Each named turn below is shown by a few rows before and after it. Which turns, in which order, take the first row of each later pair to the second? The first pair is answered.
turn D:
[-12  -2 -15  13   0  -1   1  10] -> [ 12   0 -10  15   0   7  -5  -9]
[-20 -14 -12   8   1  16  -5  -4] -> [  9  -6   4  -1  -2  18  -5 -24]
[ 25  12   0   8  -4   5  -9 -13] -> [ 11  21   6 -12  -6 -15  11   7]
turn J:
[ 40  20  14  -8   0 -19  11 -11] -> [ 27  24   6  -4  -4 -28  28  11]
[ -3  -4 -12  10  -2   9   8   4] -> [-12  -6 -12   7   1   6   3   6]
[ -6 -17  15  14   1  29  -3  -2] -> [ -4 -15  13  16  -1  29   6   2]
turn G:
[ -2   7  -4  -8  23 -20   4  -3] -> [  7   1   8  -6  15   1  21 -16]
[21 12 -5 13  0  1  2 -8] -> [  7   3 -10  22  -2  14   5  -5]
[-26 -15   7 -10   2  11 -17 -10] -> [-16  -1   6 -21   9 -12 -27  -7]
[  5   1   3 -12   0   0   9   2] -> [-5 -5 -1 -6 -1  7  9  5]
turn B:
[-16  -1   4   0  -3  -4   6  13] -> [-8 -6  1 13 -6 12  6  3]
[ 0 -4  1  1 -1 -5 -9  0] -> [-3 -4  1  0 -2 -7 -2  7]
[  0   6 -13   7   6  17  13   3] -> [  8   7 -12   5  12  15  -8  -9]
Pairs:
Each pair is 2 to 4 turns apart.
[ 25  19   1   7   1 -32   7   9] -> [  3  -1  11   9 -13   1  42  11]
G then D
[-23  -2 -15   8   4 -11   0  22] -> [ 10  15 -12   6   7 -26  -7  12]
B then G
[  0  10   5  -3 -11  -5  31  28] -> [  5  -5 -12  20   6  10 -35  -4]
D then J then D then G
[ 14 -11  -6  19 -13  10  15   3] -> [ 22 -10  -2  15 -11  11   5  -9]
D then D then B
[-32 -12 -16  10   2   2  -1  21] -> [  6  -3 -18  18  11   0 -33  -6]
D then G
[  7  20   5 -14   6 -19  12   5] -> [ -1  -7  -8  19   3  22  -3 -14]
G then G then D
[ 24  14  15 -13  -4 -10   7 -10] -> [  2  11  14 -17  -8 -10  25   8]
D then G
[  0  -1 -16  18   0  23  -2 -16] -> [-10  19  -7 -15   4 -20   8  10]
B then D then J then D
[ 10   8  21 -26   6  -1 -20 -17] -> [ -7   1  16 -10 -12  16  32   9]
B then B
[-3 -9  6  5 -8 22 19 -1] -> [  3  -1  20 -22   2   1  -1 -10]
B then B then D then G
[-31  -3  -6  -5   9  -8  16  22] -> [  3  -4  15 -22  16   1 -18 -24]
J then D then D
[-10   5  -3   1  -1  -8  12  17] -> [13  1  2 12 -5 11 12 -4]
B then D
[ -4  19  15  -9   5  -2  -8 -13] -> [ 2 23 14 -7 -1 -2  9 -6]
J then B
[  6  20   6 -14   4 -25   4  13] -> [ 30   9   3  11  -1   8  -7 -17]
D then B then B then D
[  1   1 -14  23  -4   7 -16   2] -> [ 16  11   3  10 -14   5  18   4]
D then B then B then B
[ 14  -2   1  -4   4   5 -11 -20] -> [  4  -4   8 -10  -5  10  19  -9]
B then G then J
[-11   0   1   9  -9   8  15  12] -> [  8  17   8  -7  -1 -17  -2   4]
B then G then D then D
[ -4  -5   2  -8   3   7  -4 -12] -> [ 4 -1  0  0 -2  8 14 -6]
J then J
[  8 -10  -2  20  -4  17  -5 -13] -> [  9   2  21 -15  -6  -5  14  -7]
B then B then G
[-13  -5 -15  14   5  -1   4  18] -> [19  2 12 -5 -2  5 18 -6]
G then J then G
[ 2 -8 -5 16 -5 18  2  1] -> [ 14   6 -11  17  -1  -1  -4   6]
G then B then D then J
[ -7 -10  -3   9   0   2 -25  -6] -> [ -3 -13  10   4  -5  15 -12 -15]
D then G
[ -5   9  -8   1   8 -21 -13   8] -> [ 16   0   2  15  -3  15   7 -15]
D then D then J then G
[ 39   1  11   3  14  -5  -1 -14] -> [ 19   5  11  -6   8 -17  31  15]
B then B
[ -7  -6  10   5 -12   9  24  -8] -> [  4   1  14 -11   1 -10 -14 -21]
B then B
[ 46   9   3  21   4  -6  12 -22] -> [-31 -13 -18  28   3  -7  21  24]
B then B then G then G
[ 26  14  -5   4   2  -3  -8 -12] -> [-14 -11  -5  11  -5  24   9  -3]
G then D then B then G
[ -2  12  -6  -1   8 -12 -23  -7] -> [ -4  14  -4  -7   6 -18 -18  -1]
D then D
[-25 -13  -7   3   5   2 -29  -1] -> [ 11  -9  20  -8  -5  17  -6 -26]
G then G
[ -1   0  18 -21   0   1  -4 -10] -> [ -9  -5  15 -18   2   4 -11 -10]
D then J
[  9  -2  -1   1  15  -6 -31 -11] -> [-11   3   2 -14  13 -23 -15  11]
D then D
[ 15  -9 -22  37   6   2 -31 -10] -> [ 34   4 -20  35   3  -8 -17  -6]
J then G
[  7  -3  -2   7   1  14  -6 -17] -> [ -6   1 -18  17   3   2  -1   4]
J then G
[ -4   3 -11   3   7 -10 -16   4] -> [ -8  -3 -13  14  -2   3   5  10]
B then B
[  6   1  14  -8   8  15 -23 -17] -> [-10   7  20 -19  -1   7  19   8]
D then B
[ 4  8 24 -9  2 -7 16 -3] -> [-12  -5  -3  21  11   5 -17  -4]
G then G then D
[ -6   6   7 -23  -1 -21   5  -2] -> [  6   9   5 -18   1 -23  -3  -7]
D then G
[  7  -2  11 -18   5   1 -15 -21] -> [-28 -13  -8   1   0  10   2   8]
B then D then B
[  0  -1 -13  23  -3   5  -3   2] -> [ -3  -1 -13  17   2  -3 -18   1]
J then B
[  5   0  -2   3  13   1 -34  -9] -> [-22 -16  13  -5   0  22   8   2]
D then D then G then G
[  9  20  16 -35  -1 -16  11   0] -> [  3  -1  -9  -1  10   7 -41 -20]
B then D then B then B
[-25  -1   0   2   3   4   1  11] -> [ -3   9  15 -18   6  -8  -4  -3]
B then B then D then B
[ 24   6  -2  -9  -4  -7 -16 -13] -> [  6   9 -19   3  -5 -20   0  18]
D then B then D then G
[-22  -4   0 -11   6  -8 -10  13] -> [ -5   0 -12  10   9  -3 -24   5]
B then D then G
[ 23  -6   9   4 -12  23  13 -22] -> [-21  -6  -5   2 -12   3  29  23]
J then J
[17  2 -7  5 -8  0  7  4] -> [ 12  -2   5 -13  -2  -3  -8  -7]
J then J then J then G
[-19 -10 -12   5  -4   3   5  16] -> [ 15  -3 -11  17  -9  12   7  -2]
G then B then B
[-19  -2  13 -18  -5   9  18   4] -> [-28  -3   7 -20   2  -2  -2   7]
J then G
[-11   2  -8 -14   9 -18 -10   6] -> [ 22  10 -11   7  -2  -4  13   0]
D then D then J then J
[  5 -12  15  -3 -14  17  26  -4] -> [ 12  -3  20 -22   0  -8 -14 -15]
B then B
[ 12   1   4   4  -3   3 -20 -16] -> [ 11  12   6  -3 -12 -10  15   7]
J then D
[ 11 -12   9  -7  -8  29  13 -23] -> [ -9 -17 -11  13  -9  31  18  -2]
J then J then D
[-10  -7   9 -10   4   5 -16 -13] -> [ 17   5  13  -6  -2   3   4 -16]
D then J then J then B
[-10  -3  -9  16  -5   2   4  21] -> [-17 -10  -7  13   0   3 -11  14]
J then B
[-23 -20   3  10   2  16  -9  -1] -> [-11  -9  -5  24  -5  14  13  11]
G then B then B
[-17  -9 -14  19  -3   8   0   8] -> [ -1  10 -10  10  -4 -15  12  17]
G then B
[  0  -2 -16   8  -1  10  -4   3] -> [ -6  -2 -12   3  -5   9   9  10]
D then D then B then G
[ -9   1  -6  -8   6  -9 -15   0] -> [ 17   6   1  -1  -3   4   6 -11]
D then G then J
[  0   2 -11  -4  -1  -8   8  14] -> [ 13   0   3 -10  -4   3  12  -3]
G then G then B then D
[-10 -15  -5  19   1   6   0  11] -> [  5  -7  17 -12   6 -10 -15  -6]
D then B then G then B
[ 6 13 -9  2  1 -5  4 12] -> [ 9  2 -8 10  1 13 -7 -4]
G then G then B
[  6   1  -6   1  -2 -10  14  12] -> [-12  -7  -3  -6   0  -6   8  12]
J then J then B
[-20 -15   9   7   2  17   4  -2] -> [-11  -4   4  -1  15  -7 -26  -4]
B then G
[ 2 -7 -3  6  1 20 -7 -4] -> [ 11   8   8 -15   5  -5  -8  -1]
J then B then D
[12  7  6  0 -8 -1 25  3] -> [ -1  10   4 -13  -1 -19   9  11]
B then B then D
[-17  -9   8 -13  -2   6   1  -1] -> [  5   2  11 -18   2  -5  -8  -9]
D then G then G
[-28  -7 -13 -12   6 -15  -2  16] -> [ -3   0 -29  13  10 -13 -17   8]
B then G then D
[ -1   4  -6   4  11  -7 -25  -6] -> [ 8  2  0 16 -6 14 17 -3]
D then J then J then G
[ 28  23  -1  -8   9 -29 -22  -5] -> [ -2   8 -20  26  -9  -3  30  27]
B then B then G
[  7  12 -20  22  -1  10 -10  18] -> [ 10  26  -4  -7   0 -15   0  24]
J then B then G then D
[ 28   4  17   6   9 -22 -13 -13] -> [ -4  -3  27 -17  10 -28  -7   0]
G then B then D
[-19   3   1 -12   2 -18  -2   8] -> [-20  -2   5 -13  -3 -10  11   8]
J then B
[  4  -4  -7  18   5  16 -19 -11] -> [-8  3 12 -6 -7  8 27  9]
B then G then D then B
[-7 -3 -5 16 -6 12 21 13] -> [ -4   2  -2  -4  12 -10 -30  -3]
G then J then J
[-11   9   3  -8  -3 -10  15  14] -> [ 5  1  6  7 -9 14 20 -5]
G then B
[ 33  22  13 -12   8 -23  -7  -6] -> [-11  10 -21  18   7 -20  -3  33]
J then J then D
[ -5  -2 -25  32   2   4  -6  10] -> [ 10  20  -8  -1   7 -32  -6  11]
J then G then D
[-15  -7  31 -41   1   6  11 -15] -> [  1  -5  29 -36   8   5 -12 -30]
D then J then J then B
